-11  -24  4  5
40  -58  3  30
-41  28  12  23
: 12

26  -5  7  0  -12  43  -23
57  -21  31  -24  10  17  -25
-38  -23  21  -9  -5  -24  69
: 21

3  36  -13  -24  51
-3  27  19  1  -13
5  45  -16  -33  62
: -16

57  -69  -43  33
38  -41  -31  56
15  20  20  56
: 20

15  14  -9  -43  28  4  43
-6  -43  28  24  -55  -10  -74
-7  51  56  -54  -45  -19  -40
: 56

-2  -28  -20  63  -15
-14  -20  8  19  22
-9  -21  -5  26  12
: -5

28  -42  7  8  -20  -3
-56  29  -42  -16  -44  -7
-51  30  -39  -18  -39  -7
: -39

-20  -30  -18  -8  31  52
59  23  20  13  -51  6
-33  12  68  -7  12  -12
: 68

47  -64  14  -27  -26  19
5  -9  11  -8  9  25
-15  -26  -34  -4  -16  -14
: -34
---
54  52  -13  -3
15  -5  25  71
47  58  -14  0
out 25

26  -2  -24  -74
8  -11  27  9
out -24

-74  23  22  -25
16  -23  5  20
out 22

-19  29  74  21
-51  8  30  0
1  -30  2  15
out 30

0  22  33  -19
-42  58  -11  42
out 33

-7  -2  -46  18
-1  -12  59  15
-4  -12  32  21
out 59

-22  -13  -28  -19
-27  -28  29  -19
36  42  57  41
out 29

22  2  2  -32
63  22  12  11
out 2

-10  -67  44  9
9  15  -71  -36
out 44

6  -31  -24  32
-55  19  69  0
out -24
---
[[  5 -11   7  36  -7   4  -1   2  11   9   2  15 -26]
 [-10   8  -2 -27 -13  25 -28  -3  18  37   5   7 -11]
 [-26 -24  17 -29   5 -16 -28  -8  -2  -1  -9 -27 -16]
 [ 16   3  -4  39   6  20   7  -7   6  -4  -2  13 -41]
 [ 12 -18   6 -25  27   7 -17   3  15 -10  26  32 -35]
 [ 15 -24  16 -29  22  11 -22  -8   6 -13  22  33 -27]
 [  6 -22 -17   2  10  -8 -25  10   3 -13  26  30 -42]
 [-17   5 -20 -11   8  -3 -19  40  -8  -1  -2  14 -42]
 [-21  14   2 -10 -13  -4 -23  -2  20  21  -6  26  -3]
 [-31  39 -20  41  39  31   7  41  19  41 -19 -27  -7]
 [-31  35  -9  24  32 -16  -3  14  -8  -7 -19 -10 -23]] -> -26

[[ 97 102 163 182 139  78 182  41 127 152]
 [102 122  68 131  69 138 126  41 136 131]
 [179 145 137 113  84 174 158  41 125 174]
 [199 177 124  94 132 179 146  41 106 131]
 [157 152 190 190 173 180 118  41 131 128]
 [193 197 146  37 156 143 164  41 110 137]
 [102 111  65 138  71 138 122  41 125 125]
 [202 149 135 151 142 221 139  41 133 136]
 [ 84 132 117 179 147  90 102  41 124  71]
 [148 117 103 106  79 172  94  41 130 166]
 [196 152 124 142 137 222 142  41 125 139]] -> 179

[[588 587 503 541 544 592 594 452 530 411 420 524 486 536 603]
 [272 587 633 510 526 757 308 575 542 421 472 461 540 536 702]
 [515 587 522 541 544 593 594 452 480 399 450 524 486 536 603]
 [294 588 620 520 544 774 313 557 564 411 450 460 549 536 750]
 [511 464 642 541 516 672 594 452 530 484 450 524 423 536 462]
 [406 587 510 606 261 593 478 518 160 396 450 524 486 440 458]
 [609 587 481 541 544 584 594 452 530 411 393 524 486 536 611]
 [484 587 577 487 544 593 666 452 520 411 560 524 451 615 527]
 [563 587 511 541 544 580 594 452 530 411 450 524 486 536 603]
 [511 587 524 514 544 593 594 452 530 411 527 524 486 562 541]
 [508 583 582 502 544 593 662 452 530 411 530 524 450 612 511]
 [590 587 512 541 548 593 594 452 551 387 346 524 487 536 723]] -> 515

[[7164 4014 2998 3403 3902 7357 7725 2831 3040 3140 3670 3162]
 [6369 4543 3862 4003 4279 6520 6736 3773 3910 3885 4157 3962]
 [5591 4925 4756 4885 4996 5613 5689 4720 4753 4813 4941 4786]
 [5306 5117 5063 5094 5124 5315 5337 5054 5064 5076 5110 5072]
 [5378 5033 5000 5118 5182 5367 5404 4981 4984 5061 5146 5011]
 [5567 4967 4771 4848 4944 5604 5674 4738 4780 4799 4900 4804]
 [7902 3499 2213 2898 3611 8118 8624 1988 2235 2484 3267 2425]
 [5198 5207 5173 5138 5132 5212 5213 5173 5183 5152 5138 5177]
 [2243 6977 8451 7796 7039 1973 1424 8698 8402 8209 7396 8211]
 [5302 5140 5060 5054 5076 5324 5344 5052 5069 5050 5068 5070]
 [5332 5103 5035 5068 5105 5344 5370 5024 5036 5048 5087 5046]
 [3867 6030 6641 6278 5924 3770 3522 6758 6635 6491 6096 6535]] -> 5591

[[2443 7486 7896 4414 8269 4361 5299 8748 3759 3274 7758 7605 7251 7884
  3682 5631]
 [4761 8132 4132 5302 8024 3733 3778 7452 4433 4844 7112 8458 5197 9484
  5442 5140]
 [7150 4003 4446 7782 5438 7809 7283 4696 7878 8229 6819 5176 4601 7157
  8974 8090]
 [3543 9184 8401 3711 7020 3865 3661 7600 3586 3561 7451 5451 9342 6797
  4637 3425]
 [7190 4864 4852 6639 5136 7087 6709 4367 6757 7049 2878 5062 8313 5691
  5907 7815]] -> 7150
